Look-ups in named tables: a row name and a column name give one cell, copied from the table.

gad.tsv
	siketat	sud	boki	zezufo
pafud	47	47	155	155
nupuz	176	176	82	82
zazomet	209	209	128	128
poma	225	225	63	63
mir	212	212	64	64
lis	49	49	212	212
goroned	143	143	102	102
soz	237	237	74	74
nidig	59	59	221	221
vele	38	38	173	173
ferak	226	226	37	37
dizuta	198	198	63	63
fozov	76	77	144	144

siketat of nidig is 59
zezufo of zazomet is 128
zezufo of fozov is 144
sud of nidig is 59
zezufo of mir is 64
sud of lis is 49
boki of mir is 64
siketat of ferak is 226
siketat of lis is 49
boki of soz is 74
boki of lis is 212
boki of nupuz is 82
boki of ferak is 37
sud of nupuz is 176
sud of zazomet is 209
zezufo of ferak is 37

tubu =
         zupe  mibagi
fep      -585    -585
botir    -493    -492
bes       113     113
farite    -51     -51
sekeman  -470    -470
vof      -373    -373
lifuli    191     191
gomos     625     625
sevel    -632    -631
zovukel   487     487
des       297     297
ril       -61     -61
pozelu   -532    -532

pozelu, mibagi -> -532
sekeman, mibagi -> -470
sekeman, zupe -> -470
lifuli, mibagi -> 191
des, zupe -> 297
des, mibagi -> 297

Table lani
	mune	lub
kuz	78.7	91.9
muk	74.7	92.3
tota	50.2	52.7
miriz	50.5	35.1
nugorad	38.8	16.2
duki	75.2	94.6

lub of miriz is 35.1
lub of nugorad is 16.2
mune of miriz is 50.5
mune of duki is 75.2
mune of tota is 50.2
mune of muk is 74.7
lub of kuz is 91.9
lub of tota is 52.7
lub of muk is 92.3
mune of kuz is 78.7
mune of nugorad is 38.8
lub of duki is 94.6
Row with the largest mune: kuz

niki:
	bebom	lub	kuv
pil	75	130	196
zorasa	196	152	96
kegamu	84	25	100
gol	118	137	99
fesi	123	59	84
nit	133	170	92
tesamu	158	186	175
kuz	115	103	30
zib	110	123	176
dezem	27	177	152
lak	116	111	171

kuv of zib is 176
kuv of zorasa is 96
kuv of pil is 196
lub of tesamu is 186
lub of gol is 137
lub of nit is 170
bebom of gol is 118
lub of zorasa is 152
lub of fesi is 59
lub of kegamu is 25
lub of dezem is 177
kuv of nit is 92
bebom of nit is 133
lub of zib is 123
kuv of fesi is 84
bebom of kegamu is 84
Which row has the largest bebom? zorasa

koburon
       fileden   tabo    tel    veb  lopoge    mev  zapufi
mar      -1957   7342   7641   -171    2212    896    2294
tep      -6158  -5960  -4767  -5601    4155   -935    4310
vidat    -1967   2975   8192  -3112    5747   6387    5523
kav      -1042   -290  -2357  -7021    4540  -6769    3828
zin      -6699  -6905  -7554  -5349    2530  -2082    2682
tafik    -6856  -6535  -7480  -5980    2350  -5679    3318

tafik, lopoge: 2350
tafik, zapufi: 3318
tafik, veb: -5980
tafik, fileden: -6856
mar, tel: 7641
tep, tabo: -5960
tep, veb: -5601
tep, zapufi: 4310
tafik, tel: -7480
zin, fileden: -6699
zin, veb: -5349
zin, zapufi: 2682
vidat, tabo: 2975
Which row has the largest tel? vidat

pape =
	rusoti	safog	guf	ripeno
gunid	245	139	138	114
filasob	216	130	209	99
memuzo	199	122	130	111
basuro	151	118	214	101
nopoz	145	130	200	109
zal	211	148	62	197
rul	196	194	196	131
vukodeg	215	189	54	208

nopoz, safog: 130
filasob, ripeno: 99
nopoz, guf: 200
gunid, rusoti: 245
memuzo, safog: 122
zal, guf: 62
filasob, guf: 209
vukodeg, ripeno: 208
nopoz, rusoti: 145
nopoz, ripeno: 109
basuro, guf: 214
rul, guf: 196
gunid, ripeno: 114
gunid, safog: 139
rul, rusoti: 196
zal, ripeno: 197
filasob, safog: 130
gunid, guf: 138
rul, ripeno: 131
Row with the largest ripeno: vukodeg

Table mal
,mutiba,fev,gup,lin,bak,sumuti,vup,puvitov,tuv,tup
tunib,-3.475,4.141,-0.351,9.345,3.475,5.500,2.593,0.187,0.626,2.622
viv,-2.849,6.321,7.002,8.578,8.414,8.493,2.652,0.828,5.107,0.086
boz,-4.624,3.422,2.007,4.656,4.965,4.568,-0.477,2.164,2.545,0.562
lor,-5.283,5.194,-1.565,7.090,2.966,4.091,4.547,2.089,-0.835,2.587

viv, tuv: 5.107
boz, lin: 4.656
boz, tuv: 2.545
viv, vup: 2.652
viv, bak: 8.414
tunib, tup: 2.622
lor, tup: 2.587
tunib, gup: -0.351
boz, puvitov: 2.164
boz, fev: 3.422
lor, fev: 5.194
viv, mutiba: -2.849
tunib, mutiba: -3.475
viv, sumuti: 8.493
lor, bak: 2.966
viv, gup: 7.002
boz, bak: 4.965
boz, tup: 0.562
boz, mutiba: -4.624
viv, fev: 6.321

Table zofi
|  | digofu | buver | nafo | favuro | luvelu | sus | vib |
|---|---|---|---|---|---|---|---|
| nirumul | 70 | 63 | 59 | 52 | 54 | 68 | 42 |
| laminiz | 82 | 61 | 58 | 83 | 61 | 71 | 30 |
| dororer | 51 | 58 | 60 | 79 | 86 | 64 | 32 |
| mek | 57 | 57 | 68 | 62 | 82 | 51 | 37 |
| ganepem | 64 | 60 | 56 | 69 | 69 | 63 | 27 |
| modar | 56 | 54 | 59 | 96 | 83 | 52 | 35 |
| murub | 55 | 57 | 72 | 51 | 62 | 81 | 31 |
| nerog | 64 | 64 | 59 | 53 | 57 | 66 | 29 |
| rimut | 58 | 64 | 58 | 72 | 77 | 61 | 32 |
| lav | 70 | 61 | 69 | 75 | 50 | 71 | 24 |

murub, vib => 31
mek, luvelu => 82
laminiz, digofu => 82
murub, favuro => 51
dororer, sus => 64
ganepem, vib => 27
nirumul, digofu => 70
rimut, favuro => 72
nirumul, buver => 63
rimut, buver => 64
modar, buver => 54
modar, nafo => 59
rimut, nafo => 58
ganepem, favuro => 69
ganepem, buver => 60
dororer, nafo => 60
lav, vib => 24

